[110  97 108 124 122 153 136 147 128  84  98  80 152 123  91  84  86 145
 110  81  89 157 112 129 140 102 120 115 138  82 124  85 159  85 135 160
 113 153 143 121 108 137 132 107 151  84  87 158 114  97 132 110 145 133
 156 118  96  92 154 116 135 152]  N
[130 148 131 118 106  73 159  79 101 173 144 161  70 113 164 162 154  72
 126 169 165  67 130 112  82 143 114 119  93 167 107 159  71 160 100  65
 121  72  88 115 136  93  92 129  64 162 154  60 128 156  92 125  88  92
  60 110 167 150 129 162 144 160]  P
[114 128 138  87 166 110 123 121 154  87 136 177 129 125  78 136 150 179
 154 124  95 122 110  81 113 108 141 148 108 132 142 158  77 151 103 113
 151 109 108 122 104 120 167 156 175 143 174 151 106  74 174 147  91 162
 168 179 161 147  81 132 108  87]  M
[110  97 108 124 122 153  89 147 128  84  98  80 152 123  91  84  86 145
 110  81  89 157 112 129 140 102 120 115 138  82 124  85 159  85 135 160
 113 153 143 121 108 137 132 107 151  84  87 158 114  97 132 110 145 133
 156 118  78  92 116  86 102  92]  B
gone P: [129 106  64 143  92 121  92 156 107 114 125  93  93 160 150  60  72 129
 169  92 165  72 118 159 101  88 112 148 110  82 154  65 131 130 173 144
 126  73 159 161  67 144  70 167 136 154 160 167 164 119 162  79  71 162
  60 115  88 130 100 113 162]
[128]
gone B: [132 122  86  84 156 153 153 124 108 128  97 145  86 113 143 135 120 110
  81 133 147 124  89  84  91 157 123 108 152 118  92 158 140  84 102  78
 145  89 160  82 115 116 110  80 129 132 110  85  97  85  87  92 151  98
 138 121 112 107 137 102 114]
[159]
gone P: [ 79 169 148  67 167 156  92 162 125 110 154 106  71  70 130 154 160 121
 118  65  93  72 101 159 162 131  92 119 173 126  60 130 167 162 113  60
  72  82 164 129  73 107 114  92 159 128  93 143 129  88 100 161 150 136
 144 160  88 144  64 115 112]
[165]
where: [119]
P, 27
which: [110  97 108 124 122 153 136 147 128  84  98  80 152 123  91  84  86 145
 110  81  89 157 112 129 140 102 120 115 138  82 124  85 159  85 135 160
 113 153 143 121 108 137 132 107 151  84  87 158 114  97 132 110 145 133
 156 118  96  92 154 116 135 152]
N
gone P: [131 162 100 159 118 156 144  79 159 160 129 121  71  60 173 164 114 144
  70  92  93 143  82  88 162  60 150  88 119  67 154 128 125  65 165 112
  64 115 101 126 130 130 161 154 167 107 169 148 162 106 129  93 136  73
  72  72 167 113 160  92  92]
[110]

[122 123 104  87 124  92]  G
[147 135 110 149 109 170]  E
[126  78  99 167 116 122]  U
[163 143  94 125 149 137]  W
[ 98 180 115 126 108 111]  A
[ 99 126 140  85  96 154]  D
[ 98 180 141 126 157 142]  X
[153 159 169 170 131  84]  L
[ 90  99 169 119 161 130]  H
[ 98 135 110 149 171 170]  J
[169 148 104 132  96 154]  Z
gone X: [142 157  98 126 180]
[141]
where: [116]
U, 4
where: [161]
H, 4
where: [131]
L, 4
where: [159]
L, 1
gone J: [110 135  98 149 171]
[170]

[129 162 170 133 127  89] : K
[128 129 128 174 160  89] : Q
[182 142 128 128 127 130] : V
[182 140 127 128 127  89] : T
[128 129 126 171 164  89] : S
[182 128 127 128 128  89] : F
[161 175 133 128 127  89] : R
[132 175 133 128 127  89] : Y
where: [174]
Q, 3
gone Q: [174  89 128 128 160]
[129]
which: [182 140 127 128 127  89]
T
where: [160]
Q, 4
where: [161]
R, 0
gone Y: [ 89 175 127 128 133]
[132]

[ 92 126 108 128  77] = Kupi
[ 85 100 109 104 105] = zosep
[ 93 132 107 136  82] = San
[ 95 138 105 153  87] = mik
[ 90 119 109 120  72] = dum
[ 86 113 109 112  68] = dad
[ 93 138 107 144  87] = biga
[ 92 126 108 128  82] = zumod
[ 90 119 109 120  87] = Basoz
gone zosep: [ 85 109 100 105]
[104]
gone dad: [ 86 109 113  68]
[112]

